In the rows, zero is written as 128.
Each run below is a few steps of one of 8 hidden systems, one row a step.
path 1, losok, 8 rows:
[[117  97 163 169 186 154 149 107 139 104 130 139  85 162 152 127  66 153
  125 124 102  92]
 [202  92 161 108 101  99 100 116 183 128 119 146 105 108 190 116 135 143
  106 111 127 134]
 [156 120 111 103 151 150 112 125 127 141 161 203 126 143 135 174  97 111
  172 150  64 120]
 [134 115 152 125 100 156 127 129 148  97 138 111  94 191 170 140  78 163
  118 143 144  57]
 [230 125 140 100 117  92 124 130 156 166 125 140 146 124 117 141  82 145
   90 140 135 143]
 [139 131 111 123 197 161 108 105 130 129 179 163 106 172 122  89  72 121
  133 147  88 120]
 [159 120 165 107 127 159 112  95 142 136 112 134  71 121 170 110 127 196
  106 119 161  78]
 [191 148 116  95 140 133 109 108 148 124  89 176 125  96 121 176  76 109
  122 109  87 146]]
path 2, Vamap, 8 rows:
[[177 145 129  97 108 155 122 146 128 130 123 153 128 173 127 189  48 146
  131 151 127  97]
 [174 110 141 144 164 106 163 114 143 166 159 110 132 151  90 143  59 148
   85 156 119  94]
 [199 113 128 101 155 107  94  94 161 160 173 141 115 134 137  68 116 143
   93 145 123 129]
 [161 137 122  78 162 170  95  81 130 156 134 195  90 100 140 141 130 157
  143 130 100  96]
 [158 149 124 102 125 155 120  96 161  97  99 134  94 127 129 176  55 130
  106 105 106  78]
 [200 107 154 140 141 113 139 152 149 131 128 149 134 171 134 158  42 133
  117 142 108 143]
 [160  82 131 141 174 102 136 109 154 167 199 144 122 143 125 119 108 131
  113 159  80  97]
 [182 112 124  78 110 123  85  91 176 148 163 149  97 108 165 117 146 147
  108 132 116  85]]
path 3, zem:
[[131 112 105 121 141 128 130 119 149 128 150 172 125 112 127 202 100  90
  154 133  47 102]
 [150  98 153 130  83 127 138 164 138 131 161 118 134 190 157 170  88 153
  130 171 138  76]
 [177 129 110 112 127  82 150 128 128 198 167 110 169 110  71 146 125 131
   96 162 132 130]
 [126 160  80  90 140 146  87 108 128 127 193 117 125 172 112  68 111 112
  116 153 126 103]
 [174 159 144  80 128 168 101 105 113 161 102 151 100 114 131 109 138 193
  112 127 180 113]
 [153 170 107 109 156 138 122  89 155 101  84 126 109  98  94 140  66 107
   90  87 103 129]
 [165 100 170 154 162 135 123 136 145  99 117 156 102 179 175  99  64 140
  128 123 122 149]
 [153  68 158 155 168  95 158  96 160 167 136 141 108  72 140 148 139 146
  113 122  87 106]]
path 4, Sebi, 8 rows:
[[175 120 152 109 161 132 105  82 151 137  92 167  86  77 159 100 137 154
  112  95 121 145]
 [115 116 120 132 156 149 115 104 154  80 119 169  99 124 156 166  91  93
  155 104  55 111]
 [152  69 184 175 108 105 160 157 155 108 119 120 117 160 179 168  90 143
  125 129 120 115]
 [162  83 126 137 130  76 150 141 143 183 181 139 161 114 110 168 134 111
  128 162  86 124]
 [125 118 111 103 106 135 101 132 134 147 211 120 127 185 148 104 135 134
  132 178 130  75]
 [164 154 136  80 105 160 122 122 107 174 119 144 116 113 116 161 139 192
  119 151 170  81]
 [159 190  86  84 136 149 113 108 134 114 116 125 131 136  75 145  56 113
   98 122 118 116]
 [160 136 161 149 185 148 130 122 118 119 105 138 104 170 130  75  62 162
  107 120 150 154]]
path 5, kogu:
[[ 51 185  92 136 137 156 138 126  95  94 104  90 138 124  77 125 133 102
  132 110 142 130]
 [106 125 175 153 106 141 141 147 100 120  69 110 114 121 156 104 171 174
  132 110 196 151]
 [ 78 129 113 156 147 112 159 128 104 134 100 130 150  67  91 144 180  96
  149 104 105 170]
 [ 58 127 127 141  78 134 115 147 129  77 124  89 123 142 172 100 182 113
  148 112 156 126]
 [117 108 145 137  89 110 155 160 101 170 114 139 158  85 128 181 201 145
  155 142 146 136]
 [ 75 162  81 125  82 111 129 154 117  98 142  77 171 139  91 132 146  75
  131 129 136 140]
 [113 134 150 130  93 142 135 165  81 153 125 116 143 160 136 106 174 175
  147 154 204 137]
 [ 95 173  93 123 140 125 150 118  91 156 107 102 157  74  52 139 166 122
  119 120 144 143]]
path 6, Vamap:
[[193 129 159  98  77 116 134 138 137 165  97 123 132 110 135 172 125 179
  101 134 173 110]
 [151 173  78 101 162 130 127 122 110 156 157 130 161 139  50 129  80 105
  112 152 111 139]
 [138 126 159 130 157 164 119 107 123 130 141 126  84 177 155  72 103 188
  108 140 168  93]
 [175 124 142 122 178 118 134  89 145 158  85 159 110  52 113 133 127 140
  104  97 106 154]
 [122 146  97 108 147 158  88 116 144  76 144 162 107 170 149 115  78  84
  149 118  80 131]
 [146  72 185 161 122 131 158 138 140 127 114 150 103 133 180 188 106 168
  139 132 114  88]
 [167 112  97 123 113  64 129 120 180 135 158 110 158 106 105 152 107  69
   96 129  81 136]
 [149 118 120  93  99 147  92 150 121 147 191 155 131 189 163 117 134 145
  154 177 141 102]]
path 7, mek (8 x 22):
[[160 130 115  91  86 119 115  95 185 116 124 110 105 100 143 175 104 120
   91 115 108  68]
 [181 138 117 104 134 135 105 159 123 134 153 172 150 190 124 139  65 115
  147 160 110 158]
 [126 122 134 134 174 149 157  92 118 175 160 111 104 130  92 132 102 179
  102 157 136  58]
 [188 156 109  71 105 121  79  93 178 112 119 126 108 111 141 103 107 121
   85 104 128 121]
 [146 152 114 109 182 174 114 129  91 144 135 202 126 154 112 137  92 130
  169 144  97 149]
 [115 123 149 136 150 164 150  87 144 117 117 105  74 127 135 151  88 170
   99 116 126  40]
 [210 115 137 106 122 101 100 124 180 114 116 155 124 128 155 132  78 106
  106 112 101 159]
 [119 114 110 138 194 149 133 118 112 150 191 165 125 163 105 129  95 117
  154 166  73 107]]
path 8, mek (8 x 22):
[[ 87 135  92 137 155 139 152 113 119 144 189 100 136 155  79 147  99 115
  121 163 103  68]
 [188 129 143  84  77 126  91 121 156 139 131 119 112 141 166  98 135 168
   93 133 179 106]
 [154 172  87  97 165 138 125 119 102 162 119 168 156  97  61 160 106 110
  137 134 101 158]
 [ 91 154 134 136 149 184 125 110 120  88 123 104  86 180 135  90  87 158
  117 127 162  83]
 [200 107 165 119 144 111 127 106 151 149  77 166 110  73 147 144 123 155
  108 103 123 152]
 [ 91 135  89 144 179 140 124 109 138  91 155 137 123 148 106 127  83  68
  146 122  59 129]
 [142  79 176 132 116 144 122 127 141 135 148 148  88 158 202 121 136 182
  141 145 142  82]
 [165 127 101 103 108  91 138 120 161 149 134 136 150  79  94 201 117  92
  113 127  77 115]]
path 9, losok, 8 rows:
[[135  72 128 130 114  81 130 114 168 163 198 116 129 114 146 128 170 121
  119 153  94  88]
 [131 156  78  63  77 141  83 123 136 142 179 129 137 137 124 142 153 111
  136 155 123  87]
 [129 184 110  99 114 169 137 141  86 144 122 111 140 161  78 154  86 158
  117 151 175  93]
 [147 161 135 146 168 121 149 115 125 124  96  84 132 137  79  84  70 139
   73 114 162 153]
 [135 120 141 144 198 128 114  98 121 137 115 153 110 101 135  48 152 134
  126 106 124 187]
 [ 92 113 139 133 149 159 120  92 129 113 101 170  82  76 168 141 176 133
  159  94  94 111]
 [122 124 139 118  65 138 118 157 140  79  78 145 127 121 173 197 131 109
  159 104 117 128]
 [140  98 150 160 102 105 159 192 119 125 138 132 170 177 134 181  88 114
  151 153 117 148]]
path 10, Sebi, 8 rows:
[[122 127 172 164 116 135 160 166 105 101  45 137 135 123 136 175 114 141
  150 101 149 169]
 [107 111 114 176 148  72 166 141 139 123 142  94 169 115  89 127 122  72
  116 121  96 169]
 [108  92 143 147 119 105 110 145 129 134 175 117 135 153 171  55 194 127
  145 145 152 151]
 [ 88 138 112 100  98 149 124 118 105 150 126 141 124  70 129 169 210 141
  157 128 132  95]
 [114 179  95  95  54 144 109 158 129  82  98  98 149 155 119 161 107 100
  129 118 152 127]
 [134 150 147 156 151 132 163 168  75 145  94 126 163 152  83 121 104 149
  133 134 174 187]
 [ 94 138 101 152 173 105 140  93 131 137 150  79 134 100  83  61 153 106
   91 116 128 142]
 [120 129 136 108 116 141  77 115 136 104 112 151 101 112 187  64 190 130
  141 100 146 160]]
path 11, gizis (8 x 22):
[[150  99 152 134 143  93 157 113 116 197 128 134 139  59 111 144 191 158
  118 134 132 136]
 [111 185  61  85 119 147  84 117 130  96 157 114 141 156  95 102 102  81
  122 132 116 126]
 [128 106 185 147 115 157 136 160  93 136  92 161 115 148 173 135 150 188
  164 139 175 139]
 [112 156  98 132 149 112 161  95 134 138 109  95 138  69  57 168 116 105
   96 103 103 107]
 [128 128 138 141 114 126  99 159 135  77 130 122 137 190 169  63 112 103
  137 122 151 181]
 [105  92 150 148 162 134 152 105 112 168 129 159 110  67 133 151 194 157
  150 126 107 110]
 [120 164  77  87  70 120  98 124 166  84 135  82 137 135 117 136 113  81
  104 114 124 104]
 [147  96 172 154 124 125 138 183  95 150 123 177 152 162 159 146 138 149
  177 152 139 173]]
path 12, gizis (8 x 22):
[[155 178 120  75  92 174  76 136 118 101 103 152 116 165 151 111 103 145
  136 126 167 132]
 [129 127 165 151 161 155 171 131  96 137  64 162 114  99 114 196 101 164
  144 114 123 129]
 [113 138 120 158 147 107 144 107 166  73 114  68 123 135 109 105  73  89
   79  94 114 134]
 [150  73 163 152 150 101 110 132 147 129 138 165 115 124 190  75 164 125
  146 120 113 180]
 [102 123  93 100 127 138 112  84 149 133 166 140 102  90 135 161 161 110
  141 129  73  61]
 [167 128 133  98  42 121 110 173 146 106 132 121 148 172 161 170 104 128
  131 148 152 112]
 [145 108 144 160 169 113 180 149  97 187 151 144 159 136  79 171 100 147
  138 169 118 131]
 [127 151 110 124 150 127 122 100 138 128 159  69 123 158 100  53 101 137
   74 136 161 107]]
path 13, zem, 8 rows:
[[ 76  91 149 153 101 118 153 114 151 103 108  99 101  84 160 172 173 129
  132 100 113  79]
 [135 119 121 129  73  93 121 186 133 109 122 144 178 135 143 172 145  82
  164 128 110 178]
 [ 69 122 126 164 151 144 170 157  73 156 162 120 155 157  93 152 139 135
  162 168 130 111]
 [105 137 116 121  67 103 129 136 136 132 141  53 149 126 123  97 177 131
   97 129 186 109]
 [122 178  92  96 135 143  98 139  91 136 116 153 158 111  95  90 165 105
  151 123 145 198]
 [ 60 164 131 142 155 193 134 106  94  91  90 115  90 135 124 108 124 155
  137 107 155  98]
 [144 125 163 148  99 103 136 137 147  92  51 102 127  94 151 122 137 129
  104  78 160 177]
 [ 91 108 125 174 185 120 140 134 119 101 121 159 136 121 126 121 128  81
  165 110  73 184]]
path 14, kogu:
[[122 163 134 126 128 168 110 122 139  57  76 119  92 163 149 115  65 127
  117  90 142 128]
 [144  76 189 184 182 121 174 133 116 148  97 159 113 112 145 145 116 165
  139 120 118 146]
 [102 103 106 153 150  87 127 100 176  97 154  95 122 101 131  95 139  73
  106 101  76 135]
 [149  89 145 104  89 129  87 137 144 129 157 171 110 140 206 119 176 139
  160 141 123 121]
 [135 128  96 106 108 117 144 128 136 154 153 136 150 108  95 218 117 107
  136 153  82  79]
 [161 145 125 117  80 116 113 161 146 101 137  90 150 197 131 116  66 120
   99 143 165 129]
 [163 126 141 137 186 130 148 134  89 196 154 156 146 143  89 108 118 168
  127 171 145 147]
 [114 174  93 100 162 144 106  66 144 114 128  95  99 109  94  73 117 117
   84 104 126 107]]
path 15, gemas (8 x 22):
[[207 109 153 128 136  84 111 138 148 152 121 141 142 132 145  80 118 134
  102 127 144 194]
 [ 99 132  91 112 179 153 117  84 123 151 190 153 109 118 105 123 134 115
  140 147  75  78]
 [139 132 159 103  77 149 114 116 153  96  72 118  84 114 177 150 127 165
  112  95 159  90]
 [169 135 126 140 164 113 149 146 116 141 104 168 157 123  88 171  72 101
  137 127  91 185]
 [ 75  98 129 165 138 127 140 120 153  90 175  86 106 177 150 101 103 115
  116 139 109  74]
 [197  88 160 115  99  82 126 123 160 170 120 130 130  83 152 126 167 158
   98 127 147 138]
 [133 171  63  77 135 147  97 110 131 129 165 154 137 135  90 149  99  87
  141 142  80 111]
 [126 120 176 142 109 167 141 142 119 109 102 119  92 172 168 144  94 189
  129 133 174  79]]
path 16, gemas (8 x 22):
[[105 128 128 125 168 171  96  86 143  87 140 149  71 150 171  77 110 130
  132 109 106  98]
 [162  95 170 139 146 124 146 108 145 139  76 163  99  63 153 176 140 154
  130  95 105 129]
 [120 131  97 130 121 113 121 128 160  79 130 133 134 128 126 171  81  57
  135 108  57 133]
 [148  64 172 154 100 107 140 161 149 131 163 133 127 177 185 155 110 149
  140 157 121  99]
 [162 122 109 110 104  78 148 120 152 176 159  93 158  93  79 172 130 118
   89 147 118  98]
 [163 164 100  76 100 149  79 132 140 115 161 120 127 188 131 100  79 128
  109 150 153 108]
 [158 132 158 130 175 157 157 110  98 183 119 145 111 131 100 133  98 203
  113 149 157 102]
 [125 169 107 122 164 131 123  80 154  94  96  90 103 103  95  93  88 110
   76  85 124 125]]

Which system made each of these runs?
path 17 (2 x 22):
[[129  84 141 154 198 117 148  84 136 175 162 150 103  92 124 118 149 151
  124 138  89 102]
 [147 111 119  92  87 122  84  99 186 107 155 128  96 125 186 129 136 117
  115 121 102  75]]
 => Sebi
path 18 (2 x 22):
[[104 109 130 141 123 147 137 172  87 146 171 167 151 178 141 160 141 131
  189 177 119 119]
 [124 125 134 127  77 104 163 126 145 149 131  62 133 110 110 166 139 153
   87 135 161  63]]
 => mek
path 19 (2 x 22):
[[ 74 125 119 148 101 108 140 116 155  75  91  89 122  77 138 145 165  87
  122  81 109 129]
 [118 126 132 136  69 115 119 194 113  97 116 137 169 164 155 143 142  97
  169 131 141 182]]
 => Vamap
path 20 (2 x 22):
[[ 86 112 154 180 132 138 141 162 112  91 139 101 132 201 154  83 112 133
  141 138 159 144]
 [111  85 156 170 148  83 161 122 128 158 123 122 138  66 130 115 202 133
  128 114 126 161]]
 => Vamap
path 21, 2 rows:
[[ 66 132 139 146 157 175 135 114 111  83  77 154  92  99 149 149 141 129
  164  87 105 123]
 [109  97 168 171  86 109 157 164 145  82  77 110 130 124 167 175 128 119
  138  97 130 141]]
 => zem
path 22 (2 x 22):
[[153 150  88  77 107 117  70 112 152 135 175 117 137 138 131  55 150 106
  106 138 139 143]
 [133 139 136  91 123 184 105 137  86 155 119 197 113 130 150 158 156 169
  181 148 137 115]]
 => gizis
path 23:
[[194 145 160 114 120 125 130 151 103 162  92 136 145 141 119 107 113 178
  109 136 195 169]
 [104 161  81 125 203 144 130  82 115 141 146 132 123 102  65 107 117 100
  119 119  89 129]]
 => Sebi
path 24:
[[ 99  79 175 198 176 110 176 123 119 143 143  99 115 137 131  89 138 158
  116 134 138 128]
 [118  95 111 117 103  83 105 108 168 129 157 112 128  77 156 102 206  94
  122 112 106 136]]
 => zem
path 25:
[[ 98 133 107 115 125 144 137 144  82 183 175 148 155 129  98 161 171 142
  168 177 126  98]
 [122 177 101  87  74 140 114 125 128 126 140  69 134 148 100 116 123 140
   90 137 183  81]]
 => Sebi
path 26, 2 rows:
[[123 164 108 127 118 112 109 121 152  76 108  73 134 144 116  61 102  91
   89  95 152 163]
 [129 119 148 142 173 139 137 131  78 180 113 171 135 104 116  95 177 167
  156 138 150 183]]
 => losok
path 27:
[[ 91 124 117 108  69 141 129 129 135 123 160  81 120 142 137 163 149 143
  125 149 145  41]
 [182 154 132 103  79 100 137 151 121 161 100 100 166 110  92 147 130 147
   91 135 182 148]]
 => Vamap
path 28:
[[148 181  75  71  91 110  97 111 140 140 127 101 152  87  81 121 145 100
   96 119 137 133]
 [113 171 125 120 152 185  98 141  86  96 109 160 120 178 135  83 103 137
  159 124 160 168]]
 => Sebi
path 29, 2 rows:
[[143 136 144 146 115 131 130 188 106 100  88 160 163 163 137 149  97 108
  166 125 139 200]
 [ 64  88 133 190 164 113 176 134 117 132 174  98 135 144 110 130 134 116
  135 147 101 103]]
 => Vamap
path 30:
[[127  93 158 169 109 112 150 140 171  77 120  93 116 163 159 158  64 118
  107 114 114  96]
 [200  89 145 120 111  78 110 155 148 164 165 148 158 147 153 105 135 126
  124 158 127 171]]
 => losok
